One vector is turned by the same rotation once a step. Each row is the vector after some number of steps, and that number follows the row.
The counts run from 0 to 831.
[ 14.2  -4.5 -33.4   3.1  -2.7 -27.2 -27.6  -6.9  36.2   8.8  -7.3 -11.1
  -0.5  -8.5  -0.8  29.9 -46.1  37.4  17.5  23.7  -3.4  -2.1  18.4   3.5
  12.6  -8.6   6.7  35.8 -38.6 -24.0  17.7  -7.5 -14.2  15.0 -18.7   9.7
 -30.5 -35.8   5.2   3.3 -14.3 -15.3] : 579
[ 17.1  24.2 -38.0   0.3 -56.4  13.3   4.3  -4.2   0.6  10.8  18.3 -20.8
  -8.0  -4.7  15.4  -0.4  -6.6  32.7   8.4   0.8  17.2 -24.4 -20.1  24.7
   0.1  10.4  -2.9  53.1 -13.9  -9.1  30.5  24.4 -16.8   5.9 -12.2  13.2
 -28.0 -29.2  17.1   4.4 -10.8  12.3] : 39
[ 20.1 -23.4 -39.6 -11.2  -6.4   8.6 -25.0 -10.6  10.1 -16.0   0.6  -2.2
 -24.2  -5.3   5.6  -7.0 -18.7  29.1  28.8  17.0  27.4 -23.8   1.3  18.4
   8.8  18.1 -34.4  36.4 -38.1 -22.4  28.0 -21.9  -7.0   3.8  -3.6  31.3
 -22.8 -20.6  -3.6   2.5 -30.8   4.9] : 346
[  0.7  23.4 -28.0  -4.4 -24.9  14.3  16.3  10.3 -28.1 -10.1  14.5 -30.7
   8.2   7.2  29.4   8.6 -16.8  55.5  12.9  35.6 -16.3 -28.6  -1.2  13.6
   9.1   6.2 -16.3  45.2 -28.7   5.1  26.5   5.7   7.7 -12.2 -12.1  10.2
 -15.9 -23.9  13.6  -3.8 -22.9  -5.2] : 621
[ -8.8  -3.8 -31.2 -16.1 -13.8  24.9 -12.3  10.6  -0.1   1.6   7.7  14.5
 -34.0   7.4   7.5  11.7 -20.8  10.1  11.2  31.2 -13.8 -36.1  20.8   6.4
  25.8  11.7  -6.1  51.2  -6.0 -16.8  25.2  -8.0 -16.2 -16.9 -31.1  -3.4
 -26.5 -43.3   9.4  13.2 -22.2 -23.8] : 644
[-15.1   9.0 -41.3  -9.4 -23.1 -12.5 -11.3  -1.2  27.1  26.4  -0.2  10.9
  -5.0   0.3   0.0  22.2  -8.9   5.8  11.5  16.1 -10.7 -11.6  21.5  12.4
  11.5   3.4  12.6  40.0 -28.6 -37.4  25.9  21.4 -35.2  -1.5  -2.5  20.0
 -53.0 -34.2  -0.3  -3.0 -18.5  -2.9] : 59
[  4.4  -0.1 -32.6 -12.7 -14.7  37.3 -11.9 -15.7  19.7   7.4 -17.6   7.8
 -35.5  -3.1 -23.2   4.5 -23.3  10.7  25.2  -5.9  28.9 -26.0  -4.0  27.9
  19.1   6.7 -12.0  44.5   6.8 -35.6   3.2  17.3 -27.3  -4.9  -2.6  17.3
 -22.1 -29.7  26.0 -21.1 -15.1  14.1] : 707
[ 16.7   3.9 -26.8  -9.9 -12.1   0.2 -19.3 -22.1  29.0  32.0 -14.8  -3.8
  26.3   1.2  18.8  18.2 -23.8  19.7  36.8   2.8  15.2 -27.7 -12.7  28.4
 -18.8   1.4  -9.5  24.1 -44.4  -8.8   1.9  13.8 -24.3   0.1  -0.8  26.7
 -32.1 -33.9  12.0 -11.2 -14.8  18.9] : 736
[ 12.2   6.1 -35.7 -14.2 -19.6  -3.0 -23.3 -20.9  38.1  20.9 -16.7 -13.8
  20.1  -3.1  18.4  23.1 -15.7   4.1  38.7  -1.9  13.4 -16.2 -11.2  32.4
 -11.9   3.9   3.7  26.6 -26.3  -3.8 -15.4  24.0 -39.7  -0.1  -6.5  26.3
 -30.5 -35.9   4.0 -13.4  -8.8  20.6] : 731
[ 14.9   3.1 -40.2 -33.5  15.9  17.4 -22.1  -3.7  15.4  -9.1 -20.0 -42.2
  17.2  12.6  -0.3  25.4 -27.8   0.8  43.0  24.5   4.0 -26.4 -13.5  33.5
   1.6   6.3  -4.1  15.8 -14.3  14.4 -35.7  15.1 -26.2 -24.1 -11.9  -4.2
 -14.5 -24.8  -7.3   0.8 -12.7  11.5] : 149
[ -4.9  23.2 -45.9 -31.2  -8.2  28.5   1.9  -9.2  -9.7  21.8  -0.7 -21.8
  -1.1  25.9  -5.8   6.9 -19.6   4.3  23.5  19.3  13.2 -48.7 -17.3  33.7
  -3.8  28.1   2.8  18.5 -20.0   6.3  27.8   5.8 -23.2 -24.6   7.6  -0.4
 -28.4 -25.6  -1.7  13.9 -11.8  23.1] : 676
[-12.0   2.0 -37.0 -11.6  20.9   3.2 -25.8  23.6   3.8  -4.2  10.6 -20.4
 -12.6   3.0 -12.9  21.2 -24.7  24.2  27.9  42.0  -7.4 -21.7  24.7  10.8
  22.9  -5.0 -14.6  23.0 -49.7 -11.3  -2.7   6.7  -7.4   3.1 -14.3 -22.3
   4.9 -25.6 -28.5  14.2 -21.1 -34.8] : 813
[ -0.2  -9.6 -39.9 -12.4   8.8  18.0 -16.0   8.1  36.8  15.7 -21.0  -0.2
   6.0  21.1 -29.9  16.4 -35.8  18.4  31.9   0.5  12.1 -30.5   7.8  13.0
  11.8  15.7 -14.6  18.9 -33.0 -21.2   2.0 -12.0 -32.1  -9.4  20.9   2.2
 -28.2 -33.8 -24.7   2.3 -18.8  19.5] : 520
[-14.1  30.3 -24.2   8.6 -15.3  -0.6   2.0  28.9   7.3  27.0  20.1  -9.1
  16.4   3.0  -0.8   3.6 -23.0  51.9  15.4  20.5   9.7 -21.5   4.1  13.6
   6.1 -12.1 -17.3  32.7 -60.4 -26.2  21.5  23.1 -10.5   4.0  12.4  -6.0
 -13.1 -17.4 -12.1   3.3 -27.9  -3.1] : 227
[-15.1 -12.9 -39.0 -21.8  15.4  19.2 -26.5 -21.7   9.3  -3.3 -23.4  10.0
 -24.3   1.2  -0.1  32.3 -30.9   0.5  36.6  20.3 -13.4 -22.3  25.0  23.1
  23.2  13.3  -5.3  32.0 -19.7 -13.2  -2.5 -16.3 -20.5  -5.4 -11.1  24.5
  -7.1 -45.0   0.3 -17.7 -10.9 -13.2] : 121
[  0.3  13.4 -34.4 -13.8 -16.9   7.5 -23.2 -18.2  28.1   4.8  -5.3 -27.6
 -28.5 -16.6  10.5   3.9   0.6  11.5  44.7   8.4  44.5 -12.9  -5.1  37.6
  -5.0  11.7   1.9  23.2 -16.8 -10.8 -17.7  38.8 -34.8  19.1 -18.1  29.2
  -1.4 -17.6   0.3 -16.7  -8.4   7.0] : 721
[-15.8  30.3 -24.6   9.3 -12.1  -2.0   3.1  29.6   8.5  26.2  21.4 -10.3
  12.0   1.3  -2.0   4.6 -23.3  52.0  15.9  24.4  10.8 -19.0   6.1  14.5
   8.3 -11.5 -14.9  31.8 -60.2 -27.2  20.9  24.0 -11.2   4.2  13.1  -5.2
 -10.7 -14.6 -13.9   1.2 -27.8  -6.3] : 228
[  7.3  22.7 -33.6  -5.4  -9.7  19.7   4.9  28.0   9.1 -11.3  19.2 -35.4
 -31.5  -6.6 -27.1  -5.7 -16.7  37.9   8.6  36.0  31.4 -13.4  -4.7  13.8
  23.6  -2.0  -2.7  41.2  -2.5 -36.6   1.7  33.1 -17.1  -9.1 -12.4  -7.5
 -19.6   3.9   0.6  10.3 -26.3  -5.1] : 17
[-15.3  12.2 -30.9 -10.1  13.3  -8.9 -19.8  -2.4  13.6   4.8 -17.2 -12.9
  14.2  -6.0  -1.1  13.5 -17.5  35.9  39.9  19.4   8.5  -7.3  12.8  24.0
   4.7 -14.0 -23.3  15.6 -61.5 -31.4  -0.1  25.1 -11.0   9.9  16.6  23.1
 -12.9  -8.8  -6.8 -32.1 -32.2   9.7] : 749
[  2.4   2.5 -37.8  -7.2 -16.5   8.3 -25.5  -0.9   0.0  -1.6  -7.5 -11.1
  20.3   7.5  23.2  28.2 -38.8  24.1  29.5   4.2 -29.0 -25.5   3.7  19.1
  13.7  -4.5 -18.4  41.5 -40.1  18.0   6.7 -16.5  -5.3   0.2 -13.5 -10.6
   2.8 -57.1  -3.7   0.3  -9.9  -7.7] : 797
[-15.1  25.7 -32.1 -15.8 -15.7  -1.7 -29.0  -3.2  15.9   9.6  -4.9  -9.5
 -20.3 -11.7  10.7  25.2 -26.4  -1.7  23.0  24.0  -9.2  -7.2  12.3  26.0
  20.3 -19.6  18.3  43.4  -6.0 -11.7  -5.8  34.6 -29.1   2.3 -41.2 -15.5
  -6.6 -38.6  20.1  -7.3  -8.8 -21.6] : 424
[ -3.5  20.1 -40.0 -31.5  -7.9  25.0  -1.1   6.7   9.2  16.8   9.7 -25.8
  -6.6  15.5   7.9  14.9  -9.0  -7.5  24.7  37.8   7.9 -41.1  -8.2  27.2
  -4.1  25.6  18.8  21.7  -5.6   6.2  -5.8  17.3 -41.1 -31.0 -19.2   2.3
 -29.5 -24.4 -14.9  27.2 -11.5   2.8] : 668
[ 26.3  -0.7 -31.9 -16.6  13.6  18.2  -9.3  -7.7  -6.7  -1.5   1.5 -30.1
  16.0  16.0  -4.0   8.7 -38.8  35.4  33.3  20.1  23.9 -36.6 -24.2  38.3
   3.3   7.7 -34.2  23.1 -41.5   8.9   4.3   0.8   4.1 -20.5  13.5   1.3
  -5.8 -18.9   9.9  -1.4 -19.0   9.0] : 161
[ 18.0   7.1 -48.3  10.3 -28.1  -9.7 -15.9  -5.8  16.4 -17.3   1.5 -38.4
   8.1 -23.5   6.2  19.3 -17.8  45.6  25.6   3.0   2.1   5.2  -3.3  17.5
   7.9  -5.2  -9.6  41.6 -45.0 -16.1  -0.3   4.5 -10.3  31.0  -0.2  27.2
  -5.3 -23.0 -19.5  -8.1 -10.5   3.0] : 567
[ 24.9 -22.8 -47.7 -14.8 -18.5   9.0  -9.6 -14.6  16.8 -21.2  -8.5 -16.5
  -0.8  10.8   8.5  14.6 -22.1  20.1  24.0   3.8   3.0 -19.9  -5.0  23.3
  15.6  30.8 -17.6  43.2 -12.8  -0.1  11.3 -22.0 -19.3 -16.6   6.9  37.1
 -34.8 -36.2  -1.9  -2.9 -14.9  16.4] : 337
[-23.2  10.8 -49.4 -11.4 -15.4  -5.9  -0.2  11.0 -14.3 -25.1  18.3 -21.8
 -17.8   4.7  13.0  20.7  -9.2  25.1  12.3  34.9 -24.5  -7.1  26.6  21.4
  39.1  15.1  -3.2  47.2 -23.4  -2.7  22.1   2.6 -11.5 -11.6  -1.0  16.5
 -10.3 -28.0 -13.1  -4.4 -19.1 -25.2] : 632
[  7.3   5.6 -40.9 -35.9  20.5  16.3 -26.6  -4.3  14.3 -12.5 -19.3 -45.2
   2.8   7.9  -0.5  21.9 -20.2   0.6  48.6  30.6   9.4 -24.9  -6.1  33.3
   1.3   6.3  -2.1   9.2 -17.3  12.3 -37.9  19.1 -26.3 -15.1 -19.3  -2.9
  -5.8 -20.2 -12.7  -0.7 -13.4   6.2] : 146
[  1.0  13.2 -31.5 -12.5 -16.3  12.1 -22.2 -18.3  25.2   4.5  -3.5 -24.5
 -32.2 -17.6   9.2   1.2   1.2  13.7  43.7   9.1  46.2 -15.4  -5.6  36.4
  -5.7  10.5  -1.2  23.3 -16.7 -13.2 -17.0  38.4 -33.0  19.0 -19.0  29.2
  -0.4 -16.3   2.3 -18.2  -9.3   5.3] : 720
[  1.9  30.6 -35.6  -4.8  -6.8 -16.9   2.0  -3.8  11.5   2.5  13.3 -26.0
  19.6  -8.6  19.0  18.9 -50.1  26.0  15.2  36.2  10.6   5.2 -15.9  43.6
  16.4  -7.4  12.5  43.0 -27.5  -6.6   3.5   3.2 -23.6 -27.0   9.3  26.5
 -11.6 -10.6   5.4  -0.7 -17.6   2.0] : 392
[-37.8  36.3 -24.7 -20.7  -4.2  18.2  -6.7   3.5   0.8  15.3 -20.4  -9.6
 -25.9  -3.5   1.8  -1.6   1.2  27.2  31.4  33.2  11.0 -25.2  21.8   5.3
  -2.5  -3.2   2.4  14.5 -23.6 -38.4  15.6  40.2 -22.7  10.7 -23.0   8.2
 -24.8  -8.0   8.2 -24.8 -31.4  12.1] : 75
[-14.9  12.7 -30.5  -9.6  11.2  -8.8 -19.8  -5.4  12.2   7.2 -17.8 -12.9
  13.7  -5.0  -0.6  11.1 -17.5  36.7  40.2  18.1  11.9 -10.0  10.5  25.4
   1.6 -11.8 -24.4  15.3 -64.9 -29.6   3.7  22.7 -10.1  11.9  16.8  21.5
 -12.2  -9.8  -5.8 -31.7 -30.5  10.2] : 748
[  8.5  10.3 -43.9 -14.3   1.9  10.0 -12.8  16.1   5.6  -0.2  -1.4 -20.4
 -16.0  13.9 -39.3   0.7 -44.3  29.5   7.2  22.5  13.9 -23.9  -2.3  11.4
  24.8  -1.8 -10.4  33.8 -21.6 -28.4  38.4  -1.8  -8.5 -11.5   1.6 -29.5
 -32.6 -15.5   3.1  17.2 -26.7   8.6] : 6
[ 11.5 -18.9 -42.7 -13.9  -2.2   1.9 -32.5  -6.1  13.1 -21.3  -1.2  -7.3
 -31.0 -10.4   0.9 -10.1 -14.3  25.1  32.8  21.1  31.3 -16.7   6.8  18.6
  11.7  14.0 -31.5  31.2 -40.7 -27.4  24.3 -14.4 -10.0   9.5  -6.4  26.5
 -16.8 -13.2 -11.3   0.1 -33.1   3.7] : 349
[-31.4   8.1 -25.8 -15.4   4.9  34.0   2.9  12.1 -16.3  -0.9  -2.7  -4.5
 -31.3  21.1 -18.3   7.8  -6.3  34.9  27.5  15.4   2.4 -40.1  25.4  18.9
  29.8  12.3 -31.9  30.3 -21.6 -16.0   9.2  31.2  -2.5  -6.5   8.1  -6.0
  -0.2 -28.9  10.6 -29.7 -20.1 -13.9] : 470
[ 14.5   5.0 -27.8 -18.8  -4.8  50.1  12.9   1.7  -5.4 -18.8 -16.5 -44.4
 -17.7  11.0  -3.3   1.9  -0.9  46.5  32.9  25.9  16.8 -43.0  -5.4   6.4
  -3.3  25.7 -17.9  20.7   1.8  -6.6 -10.6  14.6  -8.0  -7.7 -20.0  18.6
 -23.6 -12.5   5.5 -11.8 -18.6  19.3] : 317
[ 26.0  16.8 -30.3   9.2 -27.0  11.3  -5.0 -15.8  18.1   0.2 -10.8 -38.5
  -0.8  -7.8   9.5   7.7 -44.4  57.7  28.5  -1.4  29.9 -16.1 -21.2  19.5
  -3.4   7.5  -5.0  35.9 -20.4   2.0   8.5  -8.2  -8.8  19.8 -10.1  17.3
   1.0 -29.3  12.4  -8.4  -2.7  20.5] : 557
[ 28.2 -26.8 -41.8 -10.7 -15.1  13.7 -14.9 -12.9  13.1 -15.0  -3.7  -3.4
  -7.4   4.1   7.4   5.0 -22.2  26.3  23.7   7.0  12.2 -26.2  -4.6  19.5
   9.8  24.7 -28.4  43.7 -25.3 -11.7  21.8 -26.0 -11.6 -10.0   1.7  35.5
 -33.4 -31.7   1.3   1.8 -22.4  11.6] : 341
